In the rows, zero is written as 128.
Rows swapped in pairs by one turn or mirror: which row each one swaps with:
The rows were stretched afterwards, more along some directions than others.
lapa: [140 100 153 148 135 120 124 118 115 117 106 137 146 147  98 112 109 155
 124]
bip: [165 108 175 104 110  92 138 108 105 110 138 150 127 143 139 102 118 162
 147]
genu: [164 127 167 108 115  93 151 117 106 118 151 137 123 140 167 111 136 132
 138]
Zibuv: [154 110 147 129 145 116 125 150 113 140 110  90 143 154 120 120 122 133
 123]
sabas: [140 113 144 114 143 117 118 140 128 121 111 141 143 141  93 116 127 152
 118]
Pozep: [119 147 189 141  98 117 140  86 154 100 148 117 149 135 131 130 128 107
 131]
tesev: [139 136 162  96 110  90 155 107 116 104 146 165 113 112 151 116 130 149
 133]
ruv: [123 139 146 138 149 116 124 132 134 129 110 126 123 129 108 122 121 129
 108]
Nozov: [110 159 174 155 103 102 134  81 169 101 157 147  91 127 134 115 138 118
 118]
Vod: [149 124 156 142 151 119 127 138 119 136 117 106 141 155 120 119 125 116
 121]
mek: [109 159 186 147 114 119 137  93 152 101 144 138 135 131 119 129 134 106
 119]
sepi: [154 115 150  91 107 104 156 109 118  86 146 182 123 119 132 113 136 163
 145]
sopif: [150 101 138 124 144 122 127 140 119 145 107 117 128 159 128 124 114 147
 105]
vena: [120 136 186 135 103 117 148  93 149  90 153 128 142 132 127 138 124 114
 135]
molup: [152  98 167 154 137 119 125 136 127 119 117  80 151 146 121 110 127 119
 122]
rof: [150 110 151 105  97  94 155 120  99  96 159 164 138 131 133  96 146 156
 154]
pilo: [155 109 164 152 138 133 117 130 118 131 114  84 161 153 112 113 123 130
 135]
sos: [149 113 157 148 146 117 110 135 125 139 101 111 137 159 102 111 111 140
 121]
Fogu: [161 124 161 100 115  92 153 104  98 103 142 178 123 132 138 104 126 159
 135]
loku: [114 169 158 148 115  96 141  95 178  97 146 147  87 109 139 124 148 107
 101]
tana: [115 162 170 150 112 104 129  99 174 107 155 139  86 126 137 117 141 110
 110]
rolu: [146 106 178 108 113 106 150 104 117  90 140 160 139 146 139 104 129 151
 147]
dip: [158 108 151 106 109  95 145 115 119  95 134 157 119 127 140 117 129 162
 135]
Povo: [158 121 166 116 106 105 140 115 110 116 146 145 131 135 135  96 142 153
 150]
kazu: [164 137 181 120 101  86 141 109 143 100 158 136 125 132 156 110 143 117
 131]
nuz: [117 169 186 155 108 104 135  83 165  98 154 141  94 122 148 119 141 105
 110]
serub: [147 111 164 108 113  96 134 107 112 114 136 174 121 134 130  93 126 168
 129]
zuv: [155 131 156 138 150 113 123 136 125 147 104 109 136 151 131 115 120 122
 100]
garel: [154  94 142  88 115 104 152 110  92 102 145 181 116 142 131 111 118 182
 139]
lala: [149 129 171 147 126 110 131 125 147 105 128 123 150 143 105 121 132 111
 124]
vaf: [134 116 148 156 149 125 114 122 132 110 116 125 130 160 109 104 123 135
 124]
ralib: [144 126 158 134 145 136 113 118 116 149 119 112 161 161 123 115 115 133
 135]
Papit: [115 161 173 149 111 103 134  87 179  97 154 140  89 129 139 121 140 103
 116]
vuzod: [146 128 165 135 121 112 139  94 124 119 128 167 108 137 131 104 127 152
 139]
Segu: [113 163 179 162 104 105 131  80 175  95 148 146  89 123 124 109 141 113
 115]
Kadab: [116 136 175 129 105 111 154  94 141 101 147 128 138 124 127 136 127 114
 123]
golen: [116 161 155 141 103  95 143  96 158 114 155 140  85 119 151 119 143 113
 106]
pez: [117 147 178 136 104 114 146  91 161  95 152 127 137 137 136 139 130 102
 133]
bef: [164 108 158  98 113  93 149 123  98 110 143 136 120 136 146 108 130 157
 145]
Piv: [145 125 135 126 144 128 121 144 139 132 113 116 145 142 117 123 131 129
 114]
pudit: [113 140 190 147 106 118 140  85 157  99 148 121 139 135 124 132 123 112
 128]
rusu: [116 152 171 117 107 106 154  95 151  89 153 146 145 116 129 136 139 115
 125]

rof swaps with molup
pilo swaps with Povo
ralib swaps with vuzod
tesev swaps with ruv

